In the rows, zero is written as 128.
One turn sends every row of this set to another row. A few are shown first. Where does it send the rows asked after them?
fuv: [165 126 121 129 101 125 150 109 116 130 132 101  85 133 125 119  92 139
 142 120 142 131 131 107 136 174 132  91 121 104 161 142 102  98 157 144
 127 125 111 153 109  97 125 121 100 100 145 143  93 123 137 132 126 117
 126]
Gopo: [157 117 154 135 109 106 153 154  92 124 171 160 129 115 158 133 121 100
 149 132 120 101 144 127  78 137 100 131 121 142 104 128 119 103 148 122
 148 130 103 119 132 141 144 151 103  92 110 136  90 121 107 146 140 158
 139]
kat: [166 126 150 108 102 118 142 154  85 110 182 159 128 117 140 126 107 117
 142 119 117 122 139  99  95 137  83 135 128 124  95 116  98 103 142 118
 142 146 123 106 125 132 139 161 113 110 106 140  97 150 108 151 134 157
 135]
mami: [143 123 130 123  96 155 139 125 128 126 116 144  74  95  93 125 116 137
 117 135 141 106 125 124 125 120 139 126 107 105 119 146 138 108 129 136
  97 120  90  92 101 118 117 126  78 108 143 160 107 113 127 125 130 100
 133]
tupup: [125 117 118 148 114 128 133 155 114 112 144 154 148 104 155 155 136  70
 115 123 137 138 134 142 111 120 136 121 135 152  96 128 112 151 102 117
 124 124 130 125 142 104 167 148 127  98 116 119 135 141 151 159 143 153
 105]
Gure: [113 107 132 128 149 130 142 134 144 144 157 156 137 160 147 156 110 132
 121 111 123 169 125 151 137 151  90 105 123 152  96 124 137 116 121 143
 108 104 130  95 113 124 102 127 142 117 122 108 131 153 147 133 112 130
 155]
lada: [131  97 130 138 136 131 129 139 136 117 165 165 150 137 133 175 122  98
 131  95 111 162 138 135 140 109 110 116 130 159  96 105 136 130 109 115
  91 129 141 123 137 129 138 143 159  98 138 113 130 156 154 148 105 153
 130]
rofe: [126 119 125 142 114 129 130 149 122  91 162 161 132  98 131 155 120  91
 127 106 123 145 148 124 129  98 121 139 134 151 107  92 118 144 117  95
  97 151 134 128 153 116 157 158 154 106 152 126 146 147 135 149 116 142
 104]
Sili: [163 149 131 128 117 109 129 130 122 125 137 104  90 107 139 115 113 145
 136 124 125 104 168 102 150 146 122 113 105  96 177 120 121 102 164 139
 113 107  98 143 124  84 122 124 122  99 137 148 113 115 130 110 146 107
 107]
sanu: [141 129 139 126 104 146 155 125 143 125 122 137  73  98  92 132 114 148
 126 131 133 120 112 116 122 120 139 134 107 103 104 144 144 113 126 127
  93 114  91 102 113 111 109 122 104 121 150 173 100 118 114 132 126 100
 141]
pesom: [127  97 123 134 140 134 121 144 126 124 158 154 157 136 144 174 121  93
 125  99 113 144 143 144 140 126 113 115 144 161  92 120 131 134  94 122
 105 109 139 113 128 121 141 149 150  83 110 112 133 162 158 148 124 148
 123]
bup: [125  98 122 135 116 135 114 138 128 128 154 155 163 124 144 161 132  74
 109  97 112 132 141 152 143 116 108 133 138 163 102 126 136 121 111 135
 107 115 139 114 133 122 149 133 132  87 119 104 141 149 168 138 131 151
 109]
buv: [117 100 138 123 127 140 133 128 149 134 154 166 138 155 129 151 110 134
 115 103 122 173 135 144 135 126  89 113 117 163 110 103 141  96 138 144
  98 129 132 100 122 138 102 122 135 130 140 106 142 136 147 122 100 124
 139]
Nud: [174 140 124 131 101 110 137 117 133 136 139  95  74 134 126 120  98 137
 147 119 126 116 147 105 139 162 122 124 128 107 169 126 115  94 152 123
 109 111 110 145 124  93 115 107 137  93 140 152 106 118 124 118 142  95
 107]
pasen: [107 117 130 132 144 127 125 134 141 153 154 150 135 146 157 144 117 112
 115 110 120 136 140 167 148 153  80 129 131 154 109 129 150 116 127 147
 115  96 124  86 112 126 113 120 131  98 115 101 140 151 156 116 131 127
 139]
Nusov: [140 126 121 114 106 148 142 137 116 135 126 137  67  91 106 136 105 141
 117 138 134 100 127 131 138 131 128 127 125 101 119 148 127 118 124 131
  93 111  96  79  97 112 115 137  87  85 135 160 105 120 117 122 137  93
 128]
defi: [156 149 131 133 130 104 150 129 120 133 136 101  96 112 149 124 114 143
 141 129 129 117 144 108 144 160 129  98 103  89 161 139 117 115 161 147
 125  96  95 150 121  76 124 126 116 100 134 151  97 121 130 123 146 122
 125]
Sed: [163 132 132 118 118 116 152 130 115 125 132 102 104 110 135 126 103 158
 127 126 134 140 143  93 133 160 136  80 103  96 152 133 100 100 158 149
 125 111 106 152 121  79 115 134 116 117 141 153  96 117 125 129 131 122
 129]
Sumiv: [110 109 134 127 121 138 117 128 147 141 151 159 137 140 139 140 116 114
 108 102 118 137 150 159 147 130  79 138 123 164 124 109 154  94 144 150
 103 119 128  91 119 140 113 116 124 111 134  97 152 134 158 106 118 120
 124]
pepon: [155 128 146 127  96 105 131 129  95  93 190 163 124 135 128 123 120 112
 139 111 109 112 147  89 105 106  82 150 124 123  95 110 102  96 152 113
 127 143 105 113 136 116 132 153 126 107 108 139 131 147  89 151 127 124
 128]
Gupuf: [127 112 118 131 121 141 136 162 110  98 156 157 141 106 139 166 114  98
 127 115 131 155 142 127 116 118 133 109 144 154 100 105 103 151  97 102
 112 139 138 123 140 113 159 170 141 103 122 126 133 148 138 160 127 145
 107]
Kevev: [138 131 130 117 115 139 158 136 131 134 131 129  66  94 106 141 103 151
 127 134 125 113 113 124 134 131 129 135 124 100 103 146 131 123 120 123
  89 105  97  89 109 104 106 133 115  97 141 173  98 127 104 129 135  95
 137]
Bem: [130  98 131 140 114 132 122 135 140 119 156 166 155 125 132 163 134  79
 116  94 111 150 136 141 143  97 107 134 123 162 103 110 140 115 124 129
  94 135 142 126 142 132 145 128 140 101 147 108 140 143 165 137 110 154
 115]
zusub: [123 124 124 158 108 118 127 143 127 105 150 157 137  96 146 144 143  63
 116 114 128 129 141 139 125 100 125 150 125 148 103 115 129 144 122 109
 109 136 126 130 154 107 166 137 140 101 145 119 146 138 148 147 132 149
 103]
dunu: [165 145 127 142 108 115 149 112 134 135 133  98  80 140 130 120 103 134
 159 120 134 121 130 110 135 169 131 110 117 100 168 142 122 104 155 136
 123 111 104 157 117  96 128 106 115 102 136 149  94 122 136 130 142 113
 120]
gutus: [170 132 132 113 106 120 130 129 117 118 134 105  99 105 123 119 101 159
 124 119 129 127 167  88 139 145 129  97 106 102 168 112 105  89 161 140
 114 121 107 144 125  87 114 133 120 116 144 151 112 110 126 116 131 108
 109]
Pogu: [175 120 117 118  94 120 137 115 113 131 138  96  80 126 120 119  85 142
 131 120 136 128 148 101 142 168 123 105 133 108 162 128  94  87 154 132
 114 127 120 142 113  92 112 122 122  92 149 147 105 118 125 122 126 100
 112]
mut: [147 119 149 152 102  94 141 127 103 108 180 164 124 132 146 130 134  97
 148 126 112  91 153 118  90 107  98 145 118 141 106 121 123  97 157 118
 131 126  85 127 143 126 138 143 115  89 111 134 123 117  90 148 135 126
 130]

Nud goes to Pogu
buv goes to Gure
And these:
rofe goes to Gupuf
sanu goes to Kevev
Gopo goes to mut
lada goes to pesom
gutus goes to Sed

One turn sends every row of this set to another row. A few are shown first. Where does it send the rows asked after them?
guko: [146 147  93 156  99 123 129 146 114 126  95  99 150 154 130 144 129 112
 106 112 123 125 137 138 131  98 142  97 122 168]
Boba: [146 152 122 133 100  79 143 124 148 133 107 127 134 149 122 134  99 132
 131 158 149 117  99 108 122 167 133 123 129 121]
tegub: [159 130 122 147 110  97 125  96 145 130 115 108 147 131 100 149 110 121
 106 152 144 127  95 110 120 151 135 116 132 118]
siv: [148 170  97 169 122 132 118 134 100 152  87 106 122 149 111 138 127 117
 103 121 102 117 136 153 142 101 142 123 132 147]
fesos: [114 104 153 140 114 109 153 129 105 151 114 134 163 107 122 138 136 111
  90 138 118 115 120 127 108 118 164 164 137 145]
fanu: [146 154 102 109 128 124  92 127 122  98 111 138 119 145 145 136 138 156
 153 128 146 103 125 113 148 127 101 111 131 139]
fipuz: [116 106 136 140 111 118 138 133 113 161 108 121 166 125 123 131 109 106
  88 127 129 141 118 131 125 132 154 179 132 108]
Vire: [ 98 117 140 153 131 140 130 158 107 125 105 129 121 128 134 137 114 141
 152 123  86  98 146 121 114  83 123 154 131 144]
kug: [131 136 108 123 131 135 119 100 120 107 132 107 113 125 123 122 125 150
 178 139 156 117 129 153 132 127 106 103 132 130]
Vif: [ 89 116 137 133 142 167 121 149  99 140 109 138 128 109 153 123 127 136
 141 117 103 104 138 124 129  87 138 140 134 125]
binif: [119 110 143 152 127 106 155 139 103 164 118 130 124 130 114 127 122 127
 101 147 126 142 117 124 114 131 168 180 138 127]
Sati: [147 159 111 128 120 132 100 124 125  96 134 100 104 126 124 124 127 146
 160 135 132 104 125 134 148 141 112  97 146 136]
Nemar: [144 140 124 122 134 124 104 143 121  92 121 121 138 152 128 107 120 146
 179 121 132 115 136 125 153 135 121 107 128 147]
Kepo: [136 149 108 132 112 153  88 123 110 102 124 128 124 146 141  98 100 143
 156 124 142 109 139 138 154 130 114 116 146 134]
simu: [ 95 104 113 142 119 100 158 133  97 146 101 122 144 123 129 150 144 135
  91 135 132 116 115 126 106 120 147 182 135 122]
nemi: [103  99 144 146 115 126 156 131 120 174  97 133 134 109 132 141 128 125
  93 143 131 125 107 125 121 131 156 161 130 105]
Pezek: [132 178 107 129 104 118 145 131 106 160  76 123 113 131 108 144 121 122
 106 113 120 120 138 166 135 126 143 133 149 162]
Geziv: [149 137 113 142  92 107 122 111 155 131 108 110 132 140 137 139 100 127
 101 148 157 125 118 113 133 169 105 128 129 120]
bafig: [137 128 118 137 111 105 140 102 147 138 105 119 144 139 128 117 115 137
 117 150 170 122 100 122 134 172 129 110 130 104]
Vik: [101 145 146 129 116 144 128 146  93 123 121 130 128 111 141 119 131 135
 157 123  99  83 140 150 119  80 131 141 153 140]
foge: [149 123 122 133 123 105 133  91 148 145 104 118 137 117 108 165 126 125
 128 162 152 120  98 125 130 156 117 126 106 120]
gov: [121 145 109 124 137 146 108 122 128 103 118 125 132 134 153 106 114 151
 162 125 139  98 135 118 143 134 109  84 133 129]
tulo: [ 89 136 120 127 131 140 140 137  93 128 135 131 130 105 163 128 133 134
 158 142 119  90 140 137 103  83 132 130 128 144]
kun: [151 148 101 128 124  80 128 101 131 136 112 123 151 152 126 132 127 136
 104 144 163 132 101 110 117 144 125 135 135 100]
raru: [121 114 139 135 140 118 142 121 102 167 122 144 165 107 133 142 143 106
 112 153 125 121 109 127 116 108 162 159 110 125]
genam: [136 159 108 119  83 110 149 134 115 137  86 118 152 146 114 136 113 117
 119 102 142 134 133 158 124 107 150 107 144 163]
Ratar: [ 98 116 121 127 122 147 114 143  81 117  99 142 127 130 130 138 139 149
 158 112 115  99 127 141 131  73 129 158 140 127]
vin: [ 82 126 120 134 109 155 121 160  94 128 108 137 137 112 153 134 105 126
 132 119  98  87 144 130 127 105 134 159 136 146]

fipuz goes to vin
Boba goes to binif
fesos goes to Vik
And these:
genam goes to Pezek
kun goes to simu
gov goes to bafig
raru goes to tulo

One turn sends every row of this set to another row. A few are shown first. Where does it send the rows asked after them?
R: [126 105 117 125 142 151 124 139 108 133 157 134 135 130 169 127 119 125
 128 137  73 129 111 139 105 128 129 162 116 156 118 149 135 162 126 103
 131 149 110 158 125 116 160 121  91  85 145 133 128 128]
E: [ 81 116 114 124 152 121 115  88 109 144 151 131 148 143  54 129 151 120
 117 108 118 127 116 148 136 155 160 112 116 128 134 113 139 135 137 154
 145 143 136 108 157 130 135 156 117 130 139 140 131 123]
T: [ 76 135 109 145 158 135 135 103 104 146 157 123 162 147  89  95 139 122
 126 119  93 132 119 174 146 133 135 114 115 144 133 127 158 130 155 133
 126 153 143 112 145 131 141 142 130 122 144 135 142 136]
A: [115 139 154 146 141 133 128  98 165 119 132  91 143 114 146 169 162 140
 146 123 129 124 143 155 119 138 127 127 127 101 155 185 115 122 110 156
 106 136 146 133 110  96 107 129 122 139  87 107 123 123]
S: [106 119 135 128 168 128 128 104 128 138 157 133 160 160  63 112 149 113
 124  96 121 133 115 150 136 132 167 116 114 136 137 110 164 114 129 141
 151 141 138 114 151 126 123 158 129 136 147 120 145 120]
L: [151  88 124 133 150 136 121 144 120 107 130 102 132 136 150 149  93 114
 131 117 115 127 108 119  95 129 114 166 140 134 124 169 133 140 118 119
 132 124 119 130 129  88 160 110  84 106 138 126 122 100]
C: [109 105 126 136 168 142 128  88 113 140 153 115 178 151  55 102 138 133
 124 106 136 123 136 146 146 144 151 111 118 132 149 132 138 116 128 143
 142 141 138  89 146 104 122 149 116 130 147 133 132 118]
J: [161  77 136 116 154 147 120 142 130 125 148 143 123 153 144 139 104 112
 142 113  96 135 101 124 102 135 149 178 130 135 135 149 129 160 105 110
 139 125 105 153 131 117 166 115 101 113 149 117 131 118]
H: [116 128 161 138 127 156 120 109 163 137 138 129 123 147 149 156 152 122
 163 125 120 155 146 151 116 137 144 116 112  84 163 174 111 131 116 151
 110 130 139 148 112 108  99 133 144 147 105  88 137 138]
U: [ 98 119 125 123 172 108 131  92 118 138 133 104 178 141  74 119 133 126
 119  96 130 109 114 139 129 130 136 114 132 131 134 140 163 110 127 152
 145 144 133 111 143 106 136 141 120 147 140 158 131 105]
B: [ 90 154 141 139 124 157 110 108 129 138 151 136 153 124 169 140 160 125
 153 137  97 154 144 155 129 128 124 127 123 103 149 180 110 137 133 149
  91 161 140 148 103 125 122 122 135 131 107 106 128 147]
G: [128 114 154 135 124 161 114  95 161 148 147 118 139 133 144 146 153 128
 151 126 137 144 156 147 121 138 132 121 134  95 154 202  94 121 102 154
 102 144 139 131 100 106 105 138 135 124  98 109 117 125]
D: [138  82 126 121 127 139 102 137 108 135 151 140 115 143 134 154 101 115
 139 120 104 139 102 118  92 149 131 162 134 135 112 157 119 177 117 117
 149 131 115 142 144 118 169 125  89  94 138 125 122 119]
Y: [ 97 133 161 134 112 149 103  99 146 128 142 133 121 131 136 164 160 124
 146 131 121 138 146 152 110 155 129 122 119  84 145 176  94 149 119 160
 107 129 147 138 118 118 108 137 128 119  95  90 114 146]
X: [164  64 126 120 149 152 122 130 126 133 161 114 136 144 141 150  97 127
 125 128 108 130 120 129 112 138 131 157 134 142 130 151 117 149  97 109
 150 139  99 131 123  97 172 125  86  99 146 121 114 103]

H goes to S
A goes to U
T goes to R
And these:
E goes to D
C goes to X

